Each path below is one point turned by a fixed rotation once a step. After each direction that follows a path, write how fast that rotation turns it, in degrees each step (0 if it stays still).
Each turn is a multiple of 5 degrees from 10 to 175, or 0.
Each row of a path follows its step; steps can be skipped.
Rotation 1:
step 0: [ 20   4 -15   4  13  23 -34  12   2  15   7   1   0 -19   7 -27 -27 -24
   7   6  -7   1 -12  -8  33   1  -3   6  21  12]
step 1: [ 24   2  38   5 -16 -13  -2   0   6  17  -6 -10  -7  -4   6 -13  22   1
 -11  -4 -22 -35 -10  33   7 -17  -9 -11  -9  10]
step 3: [  1  10  22  -4   1  -7   1  10 -11   3  14 -15  20 -20 -21 -17  -1   0
  -1 -16 -14 -53 -13 -11  -4  16 -13  15   6 -10]
step 4: [ 14  -3   1  -3   4   9 -23  16  22   5   5 -10 -30  -7 -18 -26  -4  16
  -7   6 -19  16  10  -6  23  19 -16 -31  11  21]
step 5: [ 21 -22  40   8 -28 -10   0 -11 -12   2  -4 -24  -7   5  -3  -1 -19   9
  -5 -19  -3 -25  -5 -14  18 -11  15  18  -4   5]
step 6: [ 23  -7 -23 -15  17  13  11   4  -4 -13   6  -1   3  23  -1 -30  -7   6
  17   9  -4 -26 -12   5  19  24   7 -17  19  29]
step 8: [ 34 -21  -6  16   0  -9 -11  -8   6  39   4  -9   7   1  -1 -16  -5 -12
  23   9  -9  -1  -7 -15  11   8  -7 -38  -1  16]
step 9: [-19 -18  27 -16   3  -8 -10  -3  -3  -9 -31 -23   2   8 -12 -30  -1   1
  13 -20  -7 -29   3  20   7  -1   1  11 -25   9]
step 10: [  9  -9  -7  -4  23  10   1   2 -11   7  14  -1   1  -4 -21   6 -24   1
  -3  26 -16 -27  17 -25   1  15 -17 -11   1  41]
[ -2   0   2  -1   1   4   2  -1  10  -3  -3  -5 -11  -6  -6   8   6   7
 -12  12   1  -1   7   3  -2  -4   1  -1  -7  10]	130
[ -1   2   8  -2   5  -8   1  -7   2   9   5   6  -3   6  -3  13   3   6
  -2 -10  -5 -13  -6  -1  -3  -6  -3   5   1  -2]	170
[  8   0  -6   1   0   2   1  -4   1   1   0   3  -3   3  14  -1   6 -11
  -8   7   2  -6 -11   8   2  -6  12   2   6   2]	60
[ -7  11  -4   2  10   0  13  -3  -3  -2   1   3  -5   1  -4  -5  -8  -4
   1   5   6 -12   8   0  -1   8   4   6   2  -2]	100
Rotation 2:
step 0: [  7  -1  48   4 -19  13  -6  27  -8  -5   2   4   4  17  11  -4 -12  17
  -5  -2   6 -17  10 -27  -4  30   8 -14   8  -5]
step 1: [ 19 -10  17 -21  -2   6 -15  -5 -14  -3  -2  17  13   3  16  32  -1   9
  21 -25 -33  12 -23  -6 -22  -4   8  -7  11   3]
step 2: [-11  -2 -14 -17 -13   2  19   8   0  -6 -24  14   7 -21   0   0  20  -3
 -20 -10 -43  17  16  -3   1  17 -15   4  26  10]
step 4: [ 21 -27  16 -13 -10  -9 -11 -11   3   2   0 -13  26  20   2   6  -5 -21
  11 -29 -12   5  -4  -5   4 -10  29 -15  -4  29]
step 5: [  1  -9   4  27 -22   1   1   2  11  15 -19  11  18  -6 -14  11  20 -19
  -4   5 -31  15  16  -7 -16  36  17  -2   4   8]
step 7: [ 18 -22 -14 -26   8   8  -5  22   3  -1  11  -6  22  -6  20 -15 -16   9
   4   0 -18  19  -3 -11   8 -17  13  -5   5  41]
step 8: [-17 -22  18   7 -24   5  -8   8  15  12 -17  -1  -5 -28   6 -16   7   0
  -4   7  -7  27  -7 -17  16  23  33  -6  17  -1]
step 9: [-34 -12  16  -2  -7 -12 -18   0  -8   6  -3 -10   1  16 -18  23   6   5
   1   0  10  15 -23 -30 -24  -1 -11 -15  29  13]
step 10: [ 15 -13  -1  -8   0 -17   5   6  22 -13  -2   7  20  23   6   3 -20  -1
 -21  16 -17  25   0   9 -16   0 -19 -11   9  40]
[-7 -5 -9 -4 -6 -4 -1 -3 -8  7 -2 11 -2 -5 -9  3  1 -4 11 -3  1  7  0  4
 -7  8 -5 -7 -2 -5]	100
[ -7   4  11  -5   2  11   1  -1   7  -6   5   0   1  10  -9   2  -1 -13
   1   2   2   5  -7  -1  -4   8   6   1  -7  -1]	80
[ 3  7 -2 -3  5 19  1  9 -8  2  2  5  4 -9  7  0 -2  7  8  1 -7  1 -4 -2
 -2  3 -2  6 -4 -2]	65
[ 13   0 -10  -9  -7  -3  -7   3   4  -1  -1   2   0   6  12   2  -6 -11
  -1   1   1   7  -7   3  -6  -5   4   3  -2  -4]	120
[  4   1  -1   0  11  -1   6  -9  -6   9   7  -5 -11  -3   1  -3   3  -4
  -8   2   6  -2  -2   4  -2  -2  -4   4 -15  -8]	0
[ -2  -1  -3   4  -4   3   3  -3  -6   0 -19  -5  10   8  -1  -4   2  -5
   1  -5  -5  -7  -6   6   5  -1  -6   4 -11   2]	40
Rotation 3:
step 0: [  2   0   8 -21 -28  -3 -10  -6  -7   4  10   2  10   1   1 -13 -22 -23
  14  37 -24 -10  11  22   5   7  12 -25   1   3]
step 1: [ -9 -26  13  23 -21  16 -28  -8  -7  11  -4   8  14  -8  -8  11 -13  -9
   7  13  -3  25 -13  -6   8  23   4   6  27  -3]
step 2: [ -9   1 -23   4 -19 -36   3   9   2  -3   6  -2  -7  12 -21  -9 -20 -21
  22  17  -8  -5 -20  11  18  13   1 -12  21  -3]
step 3: [-20   7  14   3  -4  -5 -22 -13  -9   0 -13   3  38   2   9  10 -10 -21
  16   7   3   2 -14  -4  19  -7  37  -7  12  12]
step 5: [-16  -7   1 -14 -11  -9 -13  -4 -22 -20 -12  20   0  -4  -5  24 -15 -38
  -7  25  -8  18  -5  -2   2  -8  -2 -19  10  14]
step 6: [ -2 -14  18  35 -12  -1  -5  29  -4 -14  -1  22  -1  10  -3  -2 -28  -3
  32   8   2  12  -7 -12  20   3  14 -10  -2 -11]
step 7: [ -2  -7 -10  -8 -20  -6 -11 -12  -6 -22   0   7  20   8 -15 -10  -8 -30
  15   6  -6  -3 -34   2  17  -4 -10  -7 -25  23]
step 8: [-12 -19  28 -15  -6  12 -17  -7  12   3   9  13  -2  13  15 -10 -10 -18
  32  15  -6   7  -5 -23  -2  -4  15 -28  10  -2]
step 9: [ 14 -16   7  12 -29   0 -13 -10 -22  -4 -14 -16   9 -11  -8   0 -17  -7
  14  15 -20   7  -9   7  16  17 -24 -31  -3  -7]
[ -2   2  14  -8   3   1  -1  -7   1   4  -2 -14   0  -3  -2   4   2   0
   0   2  -7 -13   1  -9   2  -9  -3  -7  -1  -3]	80
[ 10  -8   7  12  -3   7   4  -4  -3   1  -6  -1   7  -4 -10   1   1  11
  -1  -2   9  -6  -5   1   5   7  -2   2  -2   1]	135
[  2   2  -2  -4  -6   1  -5 -12   4   7   8  -8   1  -3   5 -11  -5   6
  -1   0  -7   3   4   4   4  15  -1   4   8  -1]	35
[ -4   4   0   8  -8   5 -11  13  -1   0  -2  -8   5  -7   1   2   8  -1
   9  -9  -6   4   5  -5  -4   2  -2   3  -4  -7]	140
Rotation 4:
step 0: [-12  -6 -13  -1 -25  -7  12 -11  13   0  -6   8  -8  -1   4 -13  -8 -26
  -1   3  11  -8  -5  -7  27 -40   2   6 -25 -10]
step 2: [  4   6   1  -2  12  -6 -12  -5 -12 -23   5  16 -26  -8   7 -26 -20 -29
  -4  20  14 -12   2 -11  11  -2   5   4   3 -25]
step 3: [ 19  -3   1 -12  -2  -3  19 -17  -8 -13  15   9  -3  14   2 -19 -19   1
 -15 -22  41  11   9   7  19  -3  -8   4   5 -15]
step 4: [  5  21   9  11   4  -3  19  -9   1  -6 -27  19   2  20   3 -12 -28   3
  -4  20  10   2 -15  17  12 -29   7   4  -5 -17]
step 5: [ -6  22  -2  -4 -11   0  21 -26  21 -10  11  -7 -25  16  -3  -6   4 -16
 -10  23  17  29  -4   1   1 -17  -7  -2   9  -4]
step 6: [-15  -2  -6 -11  10   3   8  -5  -3  -6 -11 -11 -16   4  19 -22 -13 -33
 -28   4   9  -2   3  12   1 -31  -5   4 -26   2]
step 7: [-16  -8 -10  -5  -9  18  16 -17 -10 -11  14  -2 -40 -12 -11  -3 -24   7
  -7   2  18  -7   4  13  15 -16  15 -14  -4 -10]
step 8: [  0  -9   4 -15   9   2   3   1  -2 -34  -6  -3  -1  14 -19 -17  -6 -12
 -13  17   2 -11  -1  -7  32 -18   1  -4  -2 -37]
step 9: [ 13  -6   4  -3   5   3  21 -10 -25 -10   9   2 -18  17 -12 -20  -9 -17
 -15  -1  21  16 -34  14  -4   5   3  -4  13 -19]
[ 1 11  1 -3 -1  0  2 -4  6  2  6  8 10  4  5 -4  2 -2  4  3 -4  4  8 18
 -8 -7 -2 -2  4  3]	55
[  2   1   0   8  -1  -4   1  -4   2   5  -7   6  -3  11   5  -5   2  15
  -6   3  -1   7  -6  -2  -4   4 -14   7   0  -3]	60
[ -6   4  -5   0  -5   2  -4  -4  -4 -11  -1  -1   3  -4  13   4  -7   9
  -4 -11   3  -3  11   2  -3   5   2  -1  -4  -9]	90
Rotation 5:
step 0: [ 20 -11  22   5  38  10  11   9  18  14  14 -38  -8   9   0  -2 -16 -12
 -20 -43 -14   0  11  -8  18  -9  -6   0 -18   0]
step 1: [ 17  -9 -25  62   3   7 -28  20   5 -22  11 -25   3  -2  -7 -14   1   0
  -1   2 -11  -9  -2   4 -10   3   8  15  21  -8]
step 3: [ 33  -3  18  -4  20  -9 -23 -16   5  11  13  -1 -18  29   2 -12  -7  -6
 -25 -11 -21  10  22  33  -8   8   8  -5  25 -21]
step 5: [-17  -3   2  28 -10 -16 -38   1 -17 -12   9  -5   6  -2  -2   7 -24 -14
 -17  10 -30 -13  15 -13 -34 -23  -4 -27   9   7]
step 6: [ 15  -7  10  -9  39   1  -5  -2  -7  12  24 -28 -31   4   2  10  11 -27
   2  13 -15 -17  26  14  25   0   1 -26 -17  12]
step 7: [ 35 -11 -43  25   1   2 -34  -9  -6  24  24  -8   9   6   3   9  -8  -1
  -1 -24   3   6   1  -7   3   1  29  -6  16 -19]
step 8: [-15   4 -17  23  21 -31 -13  -3   2 -32  -1  21 -21 -11  15  13  -6 -11
   6 -14 -37   6  12 -30   8   4   4  -2 -24  10]
step 9: [ -5 -14  -6 -11  -5 -18 -10  12  12  25  22 -12  -8  21  29 -35 -19 -26
 -16  11 -34  -1  24  16  -5 -11  12 -10  10   7]
step 10: [  8  11   0  25  22  14 -21  15  37  21   4 -12 -14 -17  18  19  24 -16
  14   3   4  16   7   0  -1  23  28 -25  -4 -12]
[-5  9 -3 -1 10 13 -8 -6  2  8 -4 -3  5  1 -2 -1 -2  2  7 -9  0 -6  6  1
 -3  4  5 12 -1 -4]	110
[  7  -5  -4  -1   6  -1   1   1  -7   4   0  -8   8  -2 -17  10  -5  -3
   1   2   3 -10   0  -8   1  -4  -6  -5  -4   5]	55
[  2  16   5 -11  -8  -5  -5   0   0   0   4  -5   1   8   1  -2  -2  -6
   1  -4  -9  -7  -4   3   6   7  -8  -3  -2   7]	115
[ -4   6  -2   2  -4   8  -5   3  -6  -1   4 -11  -6   4  -1   4  13   2
   4  11   6  -4  -1  10  -2  -7   6  -7  -4  -2]	85
Rotation 6:
step 1: [ 19  14  13   7  13   6  16  -2 -31  18   4  -7  18  17   7  13  -6 -16
  -4 -15  24   8 -19   3   7 -15  13  11  -8  12]
step 2: [ -5  12 -19 -15 -28   3  29 -11   6 -18  -2   1  16   4  17  15  12 -12
 -19   9 -18  -1  -3 -19  -8   7   6  -3  24   1]
step 3: [-21 -15  -8 -11  -7   1  -2   0  18 -10   8  -5 -27   3  -1  22 -30  21
  19 -17  -4  -9 -12   7  20  -8 -15   1   7  -7]
step 5: [ -5   5 -12  24  11   0   5  15 -11   3  21   3  -4   4   1   1  21 -31
  33  10  17  -3  -2   8 -21 -12   9  10  -7  12]
step 6: [ 11  20 -14   8   5  -3   6 -17 -17   2 -13  15  -3  21  -1  12  -1  -2
   5  10 -37  11  14  -3   2  30 -15  10  17   5]
step 7: [  3   3  -7   3 -17  11   1 -23  -5  -1 -24  14 -21 -27 -16   8 -19   3
  -2  -8  26  -7 -21 -12  18  -1 -12 -14  -6  -2]
step 8: [ 15 -16  19 -32   9 -14   6   4   8 -14 -17 -36  -3  -9  13   2  -7  -7
   5   8  12   5  11  -9 -22   6   5  -9  -9  -1]
step 9: [ -5  -9  -2   3  -9  21  -9   5   3   6   9  -2   0   4  19  19  17  -9
  -3   1  10 -20  17  47  -5   1  12  23  -2  -1]
step 10: [-16   7  23  14  -3  25   6  -3  -4  -3  18  -2   9  12  -7  -1   6  10
  -4  23 -13  15   7 -20  31  14 -16  17   4  21]
[  3 -10   1  -6  11   0   1  -3  -2  16   5   1   7  -3   7   2   2  -1
   2   4  10   2   9   4  -8  -9  -3  -2   1  -4]	90
[ -6   1 -13   3   2 -10   0  -1   0  -2   5   8   4  -1  -1  -8   1   6
  17  -7  -4   1   7  -8   0  -5   1   5  -3  -2]	45
[ -4  -4   5  -2  -3   4 -12   3   2  -5  11  -5  -6  -2  14  -9   7   5
   6   4   1  -4   3   7   5   5   0  -5  -1   2]	70
[ -1   0  -9   2   0  -4  -3   1   5   1   7   3  -1   1   2   0 -18  -3
  -4  14  -1  -5   5   6   1   6   5   8   8  -5]	110
[-12  -8  -3 -10   5   2   0   1   0  -3   0  -9   4  -4 -12   2   1   1
  -2  -8   2 -15   6   0  -1   6   3   1   4   4]	70
